Here are some points, one per row:
0.6|-0.6|-0.2|-0.8|-0.8|-0.4|-1.8|1.5|1.3|-2.0|0.1|-0.9|0.4|0.4|0.2|-0.4|0.7|0.6|-1.4|-1.7|0.6|-0.5|1.1|0.1
1.3|-1.6|-0.8|-0.3|0.6|-0.4|0.8|-0.7|-0.4|0.1|0.0|-1.4|0.4|0.9|-0.9|-0.2|-0.4|0.5|0.5|0.7|0.2|-0.2|-1.5|-1.9
1.4|0.9|0.3|-0.4|-0.8|-0.4|-0.2|1.5|0.7|-1.6|-1.3|0.0|0.2|-0.4|-1.2|-1.4|-1.5|-1.2|-0.6|1.3|-1.3|-0.8|-1.7|1.7
-0.4|0.7|1.0|-0.9|-0.2|0.1|-2.1|-2.3|-0.1|-0.2|-0.5|-0.1|-0.4|0.6|-0.7|-1.0|0.2|0.0|-0.5|0.1|0.8|1.1|-0.8|0.1
-0.1|-0.8|-1.0|-1.6|1.1|-0.1|0.1|-0.2|-0.3|0.2|0.8|0.4|1.1|0.7|-1.4|0.1|0.5|0.6|0.4|0.9|-1.6|-0.2|-0.7|-0.8
0.0|0.1|0.1|-0.1|1.0|0.0|-0.5|0.5|0.6|1.0|0.0|-0.2|-1.5|-1.9|-0.7|1.7|-0.2|0.1|-0.1|-1.8|-1.0|1.6|-0.7|-0.7
-1.4|0.8|0.1|-0.3|-0.1|0.3|0.8|0.7|-0.5|-0.4|-1.6|-0.1|0.4|-0.6|-0.9|-1.4|2.7|-0.6|-0.9|0.0|0.4|0.4|0.1|-0.5
2.2|1.6|-1.4|0.6|-0.7|2.5|-1.0|0.5|-0.4|1.2|-0.2|0.1|-0.4|0.5|2.4|1.1|0.7|0.1|0.8|1.4|-0.5|-0.1|0.8|0.0
-0.6|-0.6|-0.2|-0.4|0.3|0.4|0.6|-1.8|0.0|-1.7|0.4|0.5|-0.4|-1.5|1.2|-1.3|1.1|0.7|-0.5|0.9|-0.5|1.4|-0.4|0.6
-0.4|-1.2|0.2|-1.6|0.7|-0.2|0.4|-0.2|-0.6|-0.7|0.3|-0.8|0.3|1.1|-0.4|0.9|0.5|-0.5|0.4|0.4|-2.5|-0.6|-0.2|0.3
0.6|0.0|1.4|1.6|1.5|-0.4|1.4|1.7|1.1|2.2|0.1|-0.3|3.1|1.4|1.3|1.6|-0.5|2.0|-1.0|1.0|1.1|3.2|0.8|3.1
-0.8|0.4|0.4|-0.1|0.3|-0.2|0.4|-1.9|2.1|1.6|0.0|-0.5|1.1|-1.5|0.2|-0.4|0.4|1.0|0.6|-1.1|-2.2|-1.9|0.6|-0.4
0.7|-0.7|1.8|0.2|-0.2|-1.4|-0.4|0.4|0.5|1.5|-0.1|0.1|-1.2|-0.8|0.5|0.8|0.4|-1.4|-0.5|-0.4|-0.8|1.2|-0.1|-1.7
-2.1|-1.6|-0.4|1.2|-0.8|-0.4|-1.2|0.3|-0.2|-0.5|0.1|-0.1|-1.1|-0.2|-0.4|-0.1|-1.9|1.0|0.1|1.9|-1.0|1.0|0.4|-1.0
-0.6|0.3|-0.3|0.8|-2.0|-0.8|0.2|-0.5|-0.8|0.0|1.5|1.3|0.6|-0.8|-0.2|2.0|0.0|-0.2|-1.0|-0.8|0.8|-1.7|-1.5|0.9
-0.5|0.1|1.2|0.1|0.9|0.9|-0.3|0.5|-1.6|-0.1|0.9|-0.5|0.3|-0.3|0.2|-1.7|-0.1|-0.2|-0.7|-0.7|-1.2|-0.7|-0.5|-0.3
0.9|0.3|-0.3|0.6|2.8|-0.8|1.0|-0.4|-0.7|-0.4|-1.6|2.6|-1.0|1.0|-0.2|0.5|-1.9|0.2|-2.0|-0.7|-0.4|-1.4|1.6|-0.8
-0.6|0.1|-1.6|0.7|-0.1|-1.1|-0.1|0.5|0.6|-1.0|0.4|-1.1|0.0|0.9|1.3|-2.3|-0.5|-0.1|-0.1|-1.2|-0.1|-0.3|-1.0|0.0
0.8|-0.2|1.3|2.5|1.3|-1.1|-0.9|0.1|-0.2|-1.3|0.5|1.8|0.6|-0.1|-0.9|0.3|1.7|-0.5|5.6|-0.4|1.7|-0.1|0.7|0.8
-0.7|1.1|0.2|-0.3|-1.8|-0.1|1.0|-0.7|-0.3|-0.9|1.5|1.1|1.6|-0.4|0.1|1.5|-1.4|-1.6|-0.1|-1.0|1.0|-0.2|0.0|-0.6
-0.6|-0.1|0.7|1.4|0.0|1.0|0.0|-1.1|-0.6|-0.4|-1.2|-1.2|0.0|0.1|-1.2|-0.6|1.0|-1.0|-1.3|-0.2|0.8|0.3|-0.1|-0.7
0.1|-1.3|-0.8|-0.2|-1.7|2.5|-0.1|0.6|0.1|1.4|-2.3|1.3|-0.6|0.9|1.4|-0.2|-0.5|-0.2|1.2|-0.2|0.6|-0.2|0.0|0.7
-0.2|1.3|-0.6|0.0|-1.6|-1.8|1.2|-0.4|-2.3|0.7|-0.2|-1.2|-1.3|1.3|-1.1|-0.8|-0.3|1.7|0.5|-0.3|-0.4|0.9|1.0|-0.2
1.2|0.2|-1.2|0.1|-0.2|2.9|0.9|0.5|1.8|2.1|1.8|0.3|-2.1|1.1|0.1|0.1|0.6|-1.1|0.8|0.8|0.9|0.1|1.8|1.5
0.6|-0.8|-1.2|-2.0|0.5|-0.9|-1.9|0.4|-0.6|0.1|-0.4|-1.2|0.9|-2.3|0.5|-0.4|-0.9|-0.8|-0.6|0.2|1.8|-0.5|1.3|1.2
-1.5|1.7|1.7|-0.8|0.3|-0.4|1.5|0.7|0.6|-0.8|1.1|0.1|-0.9|-0.2|0.8|1.7|-0.4|0.9|0.4|0.9|2.8|-1.9|-1.2|-1.4
There is one direction along which these points spread out most. Take the direction at right angles to it along which they spread out most. Go by this last direction. How many in every 100 of the points above lie lower along it than each point below? Round to a whole number. More than half of the points above lie lower than the first one.
-0.6|-0.1|0.7|1.4|0.0|1.0|0.0|-1.1|-0.6|-0.4|-1.2|-1.2|0.0|0.1|-1.2|-0.6|1.0|-1.0|-1.3|-0.2|0.8|0.3|-0.1|-0.7 : 35
0.9|0.3|-0.3|0.6|2.8|-0.8|1.0|-0.4|-0.7|-0.4|-1.6|2.6|-1.0|1.0|-0.2|0.5|-1.9|0.2|-2.0|-0.7|-0.4|-1.4|1.6|-0.8 : 27
-0.4|-1.2|0.2|-1.6|0.7|-0.2|0.4|-0.2|-0.6|-0.7|0.3|-0.8|0.3|1.1|-0.4|0.9|0.5|-0.5|0.4|0.4|-2.5|-0.6|-0.2|0.3 : 62
-2.1|-1.6|-0.4|1.2|-0.8|-0.4|-1.2|0.3|-0.2|-0.5|0.1|-0.1|-1.1|-0.2|-0.4|-0.1|-1.9|1.0|0.1|1.9|-1.0|1.0|0.4|-1.0 : 73
0.8|-0.2|1.3|2.5|1.3|-1.1|-0.9|0.1|-0.2|-1.3|0.5|1.8|0.6|-0.1|-0.9|0.3|1.7|-0.5|5.6|-0.4|1.7|-0.1|0.7|0.8 : 0
-0.1|-0.8|-1.0|-1.6|1.1|-0.1|0.1|-0.2|-0.3|0.2|0.8|0.4|1.1|0.7|-1.4|0.1|0.5|0.6|0.4|0.9|-1.6|-0.2|-0.7|-0.8 : 46
-0.4|0.7|1.0|-0.9|-0.2|0.1|-2.1|-2.3|-0.1|-0.2|-0.5|-0.1|-0.4|0.6|-0.7|-1.0|0.2|0.0|-0.5|0.1|0.8|1.1|-0.8|0.1 : 31
